The rows below come in pairs that one turn or mirror swaps. Which row does each named row swap with?
tel: [ 41  19  22   2  31 -15  10   4  31  11 -30 -20  -9 -13 -10 -20  -6   8
  -5  -8  -4 -17]
kelop: [ 37  -2   4  13  11  25   6  12  17  -3  17 -10 -15  -8  18 -12  25   9
  -8  15 -10 -18]
diba: [  2  -6  11  -2  -5  -7  13  -3   9 -35  17  19   5   0 -15   2  38 -15
  -7  -9  -8 -24]
kuzel: [  8   5 -17 -33   9 -22 -27  22  -4 -18   1  -2  -1  -5 -27  -9  12  14
  11   3  13 -31]
bal: [ -1   1  26  -7  14 -30 -11 -13  30  -8  -2  -3  -5 -14 -15  -3   4   1
  30 -33 -24  -8]
zelid: [ 40   1  -9  20  17  20   7  14  22   0  21 -14 -13  -9   5 -20  18  11
 -23  13   3 -11]
pir: [ 40  25   2  -4  32 -21   2  10  29  19 -20 -25 -11  -7  -7  -7  -9  15
  -4 -14   7 -19]
dadu: [ 23 -22 -10 -16   4 -13  -5  -7  45   1  -4 -25  -8 -20 -19   1  36   4
 -25 -14  -2   3]
poges: [ 12  -7  12  12 -14 -39  13   0   6  16   2  15 -23 -27  -2   7  -6   5
   0  12 -20 -11]
dema: [ 42   1  -2  16  15  23   6  12  22   3  21  -8 -15  -8   7 -22  16   5
 -23  14  -9 -16]
vetez: [ -1   3  41 -14   9 -20 -13  -2  28 -12   9 -17  -3 -17 -22   0   3 -10
  18 -26 -25  -1]
Luf: [ -3   3  10   1  -7 -11  24   3  15 -40  15  19  10   0 -15   1  25 -11
  -6  -6   2 -18]
nogu: [ 19  -1  13   9 -17 -38  -2  10  15  12   2  11 -27 -37  -9   3 -19   7
  -2  10 -13 -16]
lok: [ 10   6  -5 -29  21  -6 -30   4  -4 -20   6  -7  18  13 -18   1   5   0
  -9 -23   9 -24]
Levim: [ 32 -13  -6  -4 -18  -5   4  25   8  -6  -7 -26  12  -7   2   1   0 -14
  17  -4 -16 -39]
fipiz: [ 24 -21 -11 -14  -4  -1  -6 -21   8  12   1  16  -1 -21 -20  12  10   1
 -26 -19   7  12]
Vip: [ 39  19  13  -5  36 -14   9   1  25   9 -20 -32 -12 -16 -15 -22 -10  13
  -5 -14   0 -17]
dila: [ 14   0  -4 -29  18  -2 -33 -10  -4 -15  -1 -11   6  12 -14   5   5  -2
 -18 -18  13 -21]
peka: [ 29 -20  -9 -11  -2  -5  -3 -18   9   9  -3  11  -5 -26 -18  14   7  -1
 -31 -17   7  13]
nupe: [ 22  -2  14  -8  17   1  10  -8  -1 -33   9  13 -13  -2  -9 -31  34  -8
   5   9  -4 -26]
dutu: [ 30 -10   4  -2   7 -19   9  16  15 -22  29   7  20  -2 -12  -8 -20  26
  -5  -5  -5  19]
fasa: [ -3   7 -12 -17  12 -11 -18  15  37  20  10  16  19 -30 -19  -7  -5  17
  -4  20  -4  -2]
bas: [ 44   3  -3  29  14  14  -1  13  21   1   9  -8 -11 -14   5 -19  18   0
 -22  19   1 -21]
kamo: [ 26  16  -8  14   9 -17  13   6  44 -22  23  -6  13   7 -10  -5   6  24
  -5 -21  19  -8]
dezu: [ 45  -1   5  10  14  26   6   8  27  -4  19 -11 -13 -14  15 -17  13   1
 -24  11  -9 -11]
nado: [ 35 -12   4 -10 -13 -22   3  18   7  -1  -4 -12  14   4  -4  16 -19 -10
   7  -4 -27 -36]
gib: [  2  12  -7   4  19 -11 -23  17  21  20   3  20  15 -32 -26 -13  -1  12
  -6  20   1  -1]
Nus: [ -3   3 -15  -5  18  -8 -17  10  26  23  11  19  12 -26 -26 -12   5  22
  -8  21   2   6]
pasi: [ -4  11 -13 -10  17  -7 -19  16  29  25  12  17  11 -26 -27 -13   1  18
  -8  17  -6  -2]
pozes: [ -5   5  15  -4  -1  -9  11   2   9 -40  19  21   9  -4 -20  -1  33  -8
  -2 -11  -2 -16]
dud: [ 34 -15  -5  -9 -11 -12  15  12   3  -9 -11 -19  -2   1   1  10 -12  -9
  14 -22 -24 -29]
Bibe: [  2   3 -12 -36  13 -24 -28  13   1 -11   6  -5   4  -5 -30 -14  13  10
   9  11   7 -37]
pekos: [  4  12  41  -6  16 -16 -11  -1  30  -8   0 -12  -7 -23 -15  -5  14 -13
  14 -32 -25  -7]
sakim: [ 15  -5   3  12  -9 -37  12  11  10  13   6  11 -27 -32 -12   9 -21   2
   3   5 -18  -7]
kal: [ 35  16  10   5  41 -21   7  -2  31  15 -20 -29 -17  -7  -9 -14  -6   7
  -1 -13  -6 -13]
Bezak: [ -8  10  -9 -17  17  -4 -22  19  22  23   2  15  15 -27 -15  -4   7  22
  11  16  -5  -3]
bilu: [ 19 -25  -9 -12   3 -13   4  -5  47  -1   3 -24   0 -17 -14   2  35   3
 -21 -27   3  -2]
sovi: [ 27 -19   3  -7   6 -18   6  10  12 -15  29   8  24  -3 -10  -4 -18  25
  -6 -18  -1  18]
tukot: [ 27  27  11   0  34 -20   7  10  21  15 -21 -32 -13  -9  -2 -15  -7  13
   0 -16  -1 -13]
Boz: [ 22  -3  17 -11  11   6  15   6  -9 -33  14   5 -15  -9 -14 -29  34 -10
   0   7  -7 -21]
Nak: [ 27  -6  16  -8  12  -1  12  -2  -4 -35   5  13 -15  -4 -14 -24  40  -3
   6   8  -5 -19]
rume: [ 19  -2  -9 -29  12  -3 -27  -3  -7 -16   0 -10  13  15 -15   6  11   0
 -15 -14  10 -32]
sida: [  3   8 -21 -35   8 -17 -26  18  -5 -15   3   1   0 -11 -24 -14   7   5
   8   4  11 -34]
zaze: [ 33 -15   8 -16 -13 -14  10  14  13  -7  -4 -27   9   8 -10  13 -12 -13
   6  -7 -27 -30]
Rusuv: [ 28  16  -6  16  12 -23  10   3  45 -22  20  -5  15   4 -12  -3   1  27
  -8 -18  19  -6]
tafid: [ 17  -9   9   7 -17 -37  12   2  15   9  11  12 -25 -37 -16   2 -15   8
  -2  14 -13 -17]
gudu: [  2   1  39  -3  16 -14 -25  -8  18  -5   5  -3   8 -21 -14 -16  10  -5
  31 -17 -19  -5]
bugu: [ 21  -2  16  15  -9 -32  16   0  14  13  10  25 -27 -34  -7   5  -6   5
  -1   7 -12  -3]

dema swaps with pasi
pozes swaps with rume
nupe swaps with sida
gib swaps with bas
sovi swaps with bilu
diba swaps with lok
Levim swaps with gudu

The rows below come in pairs that one turn or mirror swaps. Which row does each named row swap with?
Lopa: [ 42  11 -15   9 -29  12  -4  -5  11 -17 -18 -29  -1  -5  -4  -9 -23  43
   0   0 -19 -12]
tedo: [ 29  11   4   6 -30  -3  23 -33  -3 -37 -10   8  24 -26  -9  -3 -18  39
  -4 -14  -2  16]
niv: [ 14  -3 -10  27  10  15  47   0 -26 -24 -21 -12  37  26   5  -1 -11  12
   2 -26  -1   1]
Vod: [ 23  29 -18  -6  12  15  -3 -20 -21 -29 -21  -4  26 -22 -22  -4   5  19
 -10  14 -21  22]
vuk: [  7  16 -14   6  29  -6  24 -13   5 -26   6  -3  23 -12 -43   9  -4  38
   0   0 -35 -20]
pupe: [ 17  15  -2  -6   2  16   7 -15  -9 -46  -9 -14  42   2 -13 -18 -20  38
 -11  33 -20 -11]
Ditan: [ 44 -11 -23   2  24 -16  21   2   8 -20  -2 -27  12  -6  -7  24  19  19
  -8 -27 -14   2]
Zogag: [ 19   1  -8 -15  13   2   8   5 -16 -30  -6  14  48 -25  -6 -28 -18  35
   2   7  23  -9]
rozol: [ 16   8   5  10  27   9  -3  32 -10 -33 -10  -7  15 -26  -3 -25  20  36
   9 -13 -18   6]
detil: [ 28  23  -4  38  -7   3  46   0  14 -28  -8   5  21   1  20 -15  -3  39
  17   9 -10  -6]
mez: [ 23  10 -23  -9  -9  20  10 -11   0 -15 -12  10  25 -34  -8  -4   2  -7
 -19 -16  -4   2]
potel: [ 21 -15  -2 -14   6  -9  38 -17 -15  -6   1   2  27   3   2 -24   1  41
 -33  -2  -4 -25]
daz: [ 21  15 -15 -28   9   0  -8 -19 -34 -32 -14 -11  32 -12 -15 -14   0  38
 -18   2 -23   6]
Lirug: [ 43   3  -2   8  12  -6  42 -32 -14   0  -5   3  12 -30   4   8   0  18
  11  -7   1 -13]
Noviz: [ 28  -8 -10 -13  25  -4   7  14  -1 -18  -5 -16  15  -8 -10  -1 -24  23
 -14  27 -24 -27]
Tugo: [ 30   9 -27  19  -3   2  24  -4 -12 -12  14  -7   4  28 -11  -6  17  41
 -19  -3   3  23]
Fam: [ 18  -4  -6  14 -10   8  38   1   2 -15  16  23  25  -9  -9  28 -11  29
   5   1 -24  -2]
Lin: [ 30   2  -4  16  -3  10  -2  10  26 -26 -13  -5 -12 -22  -1  22 -12  34
  -5 -14 -21  -5]
fekip: [ 10 -24   3 -24  -4  -5  22   0 -12 -16  -2 -19  11  -8  -3 -15 -23  40
 -31  -4  10   3]
tivu: [ -4  34 -18  19  11   6  26  21 -10   0 -25 -18  27   2  13   3  12  36
   5   5 -11 -13]
Rul: [ 35  -1 -15 -22   2 -22  11 -17  -2  -9  -5 -10   9 -24  13  13  12   5
  -4 -18 -11  13]
Keto: [ 10   9 -28  -2  12  -1  24  17 -14 -28   6  -5   9  12  24 -25 -12  40
  16  28 -23  -6]
rofog: [ 46  -1 -24  -7  13   3  30   0 -24 -27 -12  19  22  -8 -18  -1  -8  37
   1 -26  31   2]
rovov: [ 27  27  18  -3  -1  -4  30 -18   1 -34 -12 -24  36 -12  -3   2  -2  44
  23 -24 -22  13]
Bana: [ 27  26 -22 -21  29  -6  32   3   9 -21 -21  -2  11 -21   9 -19 -18  31
  28   5   8   1]
tebez: [ 50   7 -17  14   7   5  38  11  -7 -33 -29   1 -17   1 -10 -36  -3  34
  -1 -19 -17  -5]
dasak: [ 34  10 -12  23 -23  17  -9  -6   3 -39  -1 -22  24  15  -1   9 -18  49
  -2  -7   2  10]
vasup: [ 43   9 -19  42   3   8  20  -1 -18 -18 -24   8  43   4  -2  -7  12  43
  -2 -34  -3  -1]
Defam: [  8  11  -6  -9   7  -2   5  -5   6 -29  19   8  14 -29  -1  -8   4  19
  -8  28 -23   2]
Tanov: [ 37   9 -17  47  12  -3  16 -14  -8 -24 -40  -4  44 -13  11 -16  -1  35
  -2 -12 -19 -13]
sitot: [ 28  11  -6  27  -3  35  47  18  -8 -27  10 -24  11  -6 -18  -1   2  37
  -4 -19   1 -12]
ras: [ 14  22  -7 -25   6   7  51   0 -12 -20  -7  19  42   0   4   6 -12  37
  -3  11 -16   4]
pep: [ 20  18 -17 -18   8   6  29   4   8 -14  -9  -3  11   1  -6  14  -7  -2
  14 -15  16  24]
zike: [ 34  -5 -23 -13  -7   0  -6  -3 -23 -40 -17 -24   0   9  15   5  -9  50
 -19 -16  -3  -7]
vosan: [ 24  10 -14  45   3   4   7  12  -3 -18  -2   4  55  -5   0   2   0  29
  -1  12   8   7]
zotub: [ 27   2 -24  13   8  13  -8   0 -14 -42  -7   4  10 -14  20 -43  14  32
   5   0   8   4]
galor: [  7  -5 -25  10  -8 -13  34  -7 -10 -11  -9  -4  22 -34 -28  -7   3  40
   1  -9  -3  34]
Mus: [ 10   6 -16 -14  14 -16  26   4 -16 -21  20 -45  28 -25   5 -10  -6  30
  -8   0  -2 -11]
nov: [ 35  19 -39  26  -2 -13  21  -7   3 -38 -22 -20  14  -3   4 -39 -23  27
  -7 -16 -17  -4]
zuze: [ 30  16   5   8  17  14  27 -11 -18 -15 -48 -27  25   7  12 -22  -7  33
  -6 -26   1  16]
tov: [ 27  -7   0   7  40  -4  -5 -12 -12 -24 -10 -12  15 -18 -28 -10   0  24
 -23 -26 -11  24]
pez: [ 20 -14  -5   7  12 -13  14  19  14 -37 -21 -14  -8   5   3 -21 -28  28
  -8 -17 -19 -26]
zom: [ 21  -3 -26  28  21   2   6  19   3 -36  10   1  17  16  16   5   2  47
 -11   0 -36  -1]
pogun: [ -1  -7 -10  13  12  12  -6   9   0 -33   1 -26  46   4  11  -3  -8  33
  -9   5 -37  -4]
biz: [ 17   0  -6 -13  12  -8   4   7 -19 -28   6 -12  24  -5  19  -8 -30  16
   1   6 -46  17]
peri: [  8  14  -2 -13  -5   3  24  19 -13 -10 -27  -4   4 -25  -1   2  -1  28
 -10 -44  -5  14]
med: [ -4 -12 -12  -5  20  -3   9   3 -35 -35   0 -17  22   1 -21  -3 -18  14
 -25  -5 -23  14]
nep: [ 36  12 -11 -20  13   1  52  22 -13 -20 -39 -21   0  -3 -10 -16   1  35
 -12  -8  -8  -2]
mivuf: [ 32 -14 -18  16  12  19  30  -2   2 -24   9 -17  11  24  -3 -10  -4  37
   2 -20  28  15]
zunil: [ 14 -19 -23   6   2  29  21 -19   0 -28 -24 -27  13  -1   9 -28  16  42
   7  -6 -21 -14]
vabot: [ 36   2   0  26  11  26  40  17 -11 -22  -5  18  31   7   1  -4 -21  15
  17 -17 -26  13]
Mipo: [ 37   3 -29  -5  12   1  15   0   0   1  -3   8  31 -32 -14 -21  -8  19
  21  -2  17  -6]
Ralev: [  5  19  -9  11  10  20  45   9  -7 -26  -8   5  56   0 -26  -8 -17  33
   9   2 -12  18]
vuba: [ 43  18 -19  24   6   9  39  17   4  -3 -14 -12  23  14  -4  18 -16  22
  14  11   5   4]
tam: [ 35  15 -16  19   9   1  11  -1 -25 -21 -11 -20 -33 -12   2 -16  -2  39
  -7  13 -21   0]
rak: [ 25   4 -23  -5  31  -1  19  -8   2 -38  -8 -20   3   2  -1 -19  -2  36
  19 -47 -19  -5]

Defam swaps with detil
biz swaps with vabot
Keto swaps with Fam
Ralev swaps with pogun
rofog swaps with zike
zom swaps with ras

